[[131 130 125 125 130 127 132 134 113 131 128 123 130 125]
 [128 129 143 127 127 135 126 129 106 129 132 118 127 115]
 [127 126 116 129 130 133 133 130 139 121 124 135 133 129]
 [130 129 130 125 126 131 136 126 121 136 127 130 127 132]]
:
[[132 127 130 127 136 121 126 136 131 126 125 130 129 130]
 [129 133 135 124 121 139 130 133 133 130 129 116 126 127]
 [115 127 118 132 129 106 129 126 135 127 127 143 129 128]
 [125 130 123 128 131 113 134 132 127 130 125 125 130 131]]

[[126 139 144 121 112]
 [127 153 142 118 118]
 [147 132 116 103 139]
 [114 110 123 120 135]
 [142 120 103 126 155]]
:
[[155 126 103 120 142]
 [135 120 123 110 114]
 [139 103 116 132 147]
 [118 118 142 153 127]
 [112 121 144 139 126]]

[[111 134 122 140 118 142]
 [125 100 131 131 130 139]
 [136 142 142 139 116 129]
 [145 135 142 129 137 107]
 [132 141 111 139 116 130]
 [121 109 130 117 121 143]
 [127 142 116 134 113 116]
 [127 152 134 119 121 123]
 [114 136 125 151 120 131]
 [130 146 141 143 126 130]]
:
[[130 126 143 141 146 130]
 [131 120 151 125 136 114]
 [123 121 119 134 152 127]
 [116 113 134 116 142 127]
 [143 121 117 130 109 121]
 [130 116 139 111 141 132]
 [107 137 129 142 135 145]
 [129 116 139 142 142 136]
 [139 130 131 131 100 125]
 [142 118 140 122 134 111]]

[[132 139 134 128 134 125 135 139 117 140 131 126]
 [142 141 131 131 141 136 137 134 121 136 121 121]
 [137 135 115 133 138 126 128 130 136 131 135 142]
 [130 125 139 126 131 138 139 134 119 129 131 131]
 [121 131 131 130 116 136 140 111 109 137 118 117]
 [136 131 129 129 134 121 124 132 146 124 135 138]
 [116 105 126 128 117 107 124 139 136 116 135 139]]
:
[[139 135 116 136 139 124 107 117 128 126 105 116]
 [138 135 124 146 132 124 121 134 129 129 131 136]
 [117 118 137 109 111 140 136 116 130 131 131 121]
 [131 131 129 119 134 139 138 131 126 139 125 130]
 [142 135 131 136 130 128 126 138 133 115 135 137]
 [121 121 136 121 134 137 136 141 131 131 141 142]
 [126 131 140 117 139 135 125 134 128 134 139 132]]

[[115 125 125 143 140 123 139 130 125 119 129 110 108 120 132]
 [142 107 141 129 154 130 135 145 146 146 123 134 121 122 133]
 [135 128 123 124 122 128 136 136 136 119 138 117 120 131 135]
 [130 129 127 107 126 136 119 122 127 143 122 123 127 129 121]
 [107 145 128 123 135 142 120 119 114 136 100 131 131 113 133]
 [134 131 134 133 133 138 121 139 134 128 123 115 127 124 117]]
:
[[117 124 127 115 123 128 134 139 121 138 133 133 134 131 134]
 [133 113 131 131 100 136 114 119 120 142 135 123 128 145 107]
 [121 129 127 123 122 143 127 122 119 136 126 107 127 129 130]
 [135 131 120 117 138 119 136 136 136 128 122 124 123 128 135]
 [133 122 121 134 123 146 146 145 135 130 154 129 141 107 142]
 [132 120 108 110 129 119 125 130 139 123 140 143 125 125 115]]

[[131 145 131 124 132 127 145 138 143 128 125]
 [129 130 120 126 144 114 128 143 128 124 126]
 [135 142 130 150 156 116 138 128 142 133 125]]
:
[[125 133 142 128 138 116 156 150 130 142 135]
 [126 124 128 143 128 114 144 126 120 130 129]
 [125 128 143 138 145 127 132 124 131 145 131]]

[[123 134 113]
 [121 141 120]
 [129 125 131]
 [131 116 143]
 [136 123 144]
 [113 126 122]
 [140 107 119]]
:
[[119 107 140]
 [122 126 113]
 [144 123 136]
 [143 116 131]
 [131 125 129]
 [120 141 121]
 [113 134 123]]
---
[[132 135 131 127 128 119 139 141 148 108 111]
 [131 130 114 111 139 129 120 128 154 125 134]
 [132 125 120 137 133 134 109 122 126 129 135]
 [127 127 114 131 124 129 120 124 139 123 134]
 [135 136 130 141 138 125 136 124 123 104 112]
 [128 129 136 137 126 139 143 141 108 131 125]
 [125 130 142 126 136 121 147 136 134 113 101]
 [130 124 138 127 102 126 144 132 129 123 124]]
:
[[130 124 138 127 102 126 144 132 129 123 124]
 [125 130 142 126 136 121 147 136 134 113 101]
 [128 129 136 137 126 139 143 141 108 131 125]
 [135 136 130 141 138 125 136 124 123 104 112]
 [127 127 114 131 124 129 120 124 139 123 134]
 [132 125 120 137 133 134 109 122 126 129 135]
 [131 130 114 111 139 129 120 128 154 125 134]
 [132 135 131 127 128 119 139 141 148 108 111]]

[[131 141 129 118 120 117 121 117 151]
 [124 119 131 138 129 133 130 139 114]
 [124 133 126 127 125 117 121 125 137]
 [125 138 126 121 122 115 119 123 146]
 [124 131 123 124 126 116 121 127 137]
 [125 138 132 122 121 115 122 121 145]
 [130 122 124 131 135 139 134 128 118]
 [126 123 128 129 129 131 129 127 123]
 [130 130 128 125 127 124 126 125 137]]
:
[[130 130 128 125 127 124 126 125 137]
 [126 123 128 129 129 131 129 127 123]
 [130 122 124 131 135 139 134 128 118]
 [125 138 132 122 121 115 122 121 145]
 [124 131 123 124 126 116 121 127 137]
 [125 138 126 121 122 115 119 123 146]
 [124 133 126 127 125 117 121 125 137]
 [124 119 131 138 129 133 130 139 114]
 [131 141 129 118 120 117 121 117 151]]

[[116 117 130 130 132 127 138 101]
 [130 135 123 127 128 129 125 130]]
:
[[130 135 123 127 128 129 125 130]
 [116 117 130 130 132 127 138 101]]

[[118 130 151 145 117 140]
 [122 141 137 146 118 150]
 [123 126 155 145 117 127]]
:
[[123 126 155 145 117 127]
 [122 141 137 146 118 150]
 [118 130 151 145 117 140]]

[[114 141]
 [149 142]
 [123 145]
 [126 136]
 [153 121]
 [134 128]
 [141 123]]
:
[[141 123]
 [134 128]
 [153 121]
 [126 136]
 [123 145]
 [149 142]
 [114 141]]

[[124 117 117 118 135 130]
 [114 137 117 123 109 106]
 [128 126 122 130 126 128]
 [127 123 134 121 129 130]
 [120 111 131 121 129 127]
 [115 128 117 121 121 115]
 [140 141 116 127 141 125]]
:
[[140 141 116 127 141 125]
 [115 128 117 121 121 115]
 [120 111 131 121 129 127]
 [127 123 134 121 129 130]
 [128 126 122 130 126 128]
 [114 137 117 123 109 106]
 [124 117 117 118 135 130]]

[[124 103]
 [133 131]
 [132 137]
 [141 143]
 [101 134]
 [136 126]
 [127 109]
 [133 120]
 [101 143]
 [132 115]
 [114 114]]
:
[[114 114]
 [132 115]
 [101 143]
 [133 120]
 [127 109]
 [136 126]
 [101 134]
 [141 143]
 [132 137]
 [133 131]
 [124 103]]

[[132 126 132 139 129 131 123 120 128 129 125 128 107 133 130]
 [123 126 140 126 124 127 130 122 133 131 133 138 143 129 129]
 [132 122 131 123 134 130 132 128 131 138 145 127 116 116 137]
 [134 135 121 125 134 128 128 127 117 134 127 135 138 131 127]]
:
[[134 135 121 125 134 128 128 127 117 134 127 135 138 131 127]
 [132 122 131 123 134 130 132 128 131 138 145 127 116 116 137]
 [123 126 140 126 124 127 130 122 133 131 133 138 143 129 129]
 [132 126 132 139 129 131 123 120 128 129 125 128 107 133 130]]
